Each path below is one point turned by a fixed rotation once a step. After each direction that follows a path, write how fast that rotation turns it, in degrees each step (0 if it stays still).
Each turn is a multiple of 5 degrees from 10 to 175, or 0.
Each row of a path follows its step; steps can be skipped.
path 1
step 3: 3 4 -3 -25 -18 9 12 -30 -2 -29 20 10 5 -6 -4 -6 27 -18 -10 21 -41 -11 11
 13 -21 6 -10 5 23 7 -13 -1 9 9 -22 7 5 -1 -12 -6 -17 -6 21 0 7 4
step 6: -11 3 13 21 -19 -26 7 -26 -19 -10 15 6 -11 19 15 5 4 8 -4 40 0 -19 -6
 -13 -1 -23 -7 12 0 -16 9 -14 -1 15 -2 21 1 13 10 -5 16 -9 -23 5 -11 -25
step 9: 19 -4 9 17 4 -29 -1 0 -17 29 16 -10 29 -10 -21 2 14 -4 -7 -19 -15 -15 -6
 3 -1 -8 0 0 8 -14 -6 23 -10 38 -4 13 12 -21 -5 5 15 -16 8 7 -21 -1
step 10: -7 -30 1 -6 -9 -13 25 18 12 -14 -17 -12 -4 -1 0 -14 -18 -7 5 -3 -30 25 3
 7 29 14 -9 -28 13 0 10 18 -23 7 10 -15 0 -11 -17 2 -7 5 -1 -23 -23 1
step 11: -9 -3 0 -18 8 -18 -8 -2 -25 15 12 -2 -8 -15 -42 23 -13 -4 21 25 -3 -9 -1
 6 -9 3 2 -23 9 17 -18 13 -5 -15 -7 16 -12 16 9 -3 -19 18 -23 -19 -15 7
step 12: 1 -24 1 -27 15 -10 20 6 -1 -1 4 -6 22 27 4 -3 14 25 5 -12 17 -19 -30 -5
 10 15 5 2 -22 -10 -20 -5 12 -3 0 -2 16 17 -7 15 -1 -22 -23 -9 -24 12
step 18: 2 -16 17 28 -6 -17 5 6 20 -38 6 -5 -14 17 -4 10 6 9 4 0 9 2 1 -8 -17 9
 14 34 18 11 -11 -2 -31 -19 -20 -27 -8 14 2 11 -19 -7 4 -2 -8 -8
step 19: -8 17 5 15 2 2 -2 -8 7 0 -8 1 10 17 -33 -2 -8 -17 -14 25 2 -15 -14 25 18
 4 23 13 3 10 -17 -25 34 2 6 -31 -18 -18 25 -12 3 -1 4 -10 5 3
Speeds:
-6 2 -1 5 0 -1 5 0 2 -2 6 -3 0 6 10 -8 -12 4 3 3 -2 0 -8 1 9 -3 -4 3 0
 -1 -1 -4 2 -2 0 -3 5 3 -7 -5 0 4 -1 0 -1 6 : 170
-1 6 -4 -5 0 -3 2 -1 -6 -2 3 8 5 0 3 1 -5 -6 -3 5 0 6 1 -5 2 -3 11 -5 4
 1 1 -7 -4 -1 0 -1 -8 1 3 -2 -9 5 8 3 -3 3 : 135
-4 1 -7 -7 -4 -4 2 -2 2 3 6 -7 -2 6 -8 3 -3 3 2 2 7 9 8 -6 4 -4 -2 4 -2
 -5 -2 2 0 -1 -2 -2 -5 6 -2 1 1 -6 -1 -7 1 -4 : 60
-4 -10 -2 -6 1 2 -2 4 1 -2 -7 -3 -1 9 3 -10 -3 -1 -2 -4 -1 2 1 -1 -9 0
 -5 2 0 0 -5 0 -10 -1 -3 2 -2 0 5 -3 -1 7 7 -2 3 -2 : 140
1 0 0 -2 -4 -5 -3 -4 2 -12 0 6 3 0 8 1 -4 -9 2 -8 -3 5 5 5 -4 3 -3 -4 -5
 2 -3 1 1 -5 6 -1 -2 2 -7 7 1 -7 -4 -5 3 1 : 145
3 3 -6 6 3 0 -2 5 -1 5 4 11 -2 7 3 -7 1 0 -4 -1 -3 -6 2 -3 2 -3 -4 -6 3
 -6 9 6 -4 2 -2 -4 2 4 5 7 1 -6 1 -5 -1 -2 : 95
7 -7 0 4 3 0 0 5 5 -6 9 -4 1 0 3 0 5 7 -10 0 6 5 3 -3 3 -4 4 -3 -1 4 -3
 -1 -3 -3 8 5 8 -3 0 1 -2 -2 3 -1 -6 -2 : 130
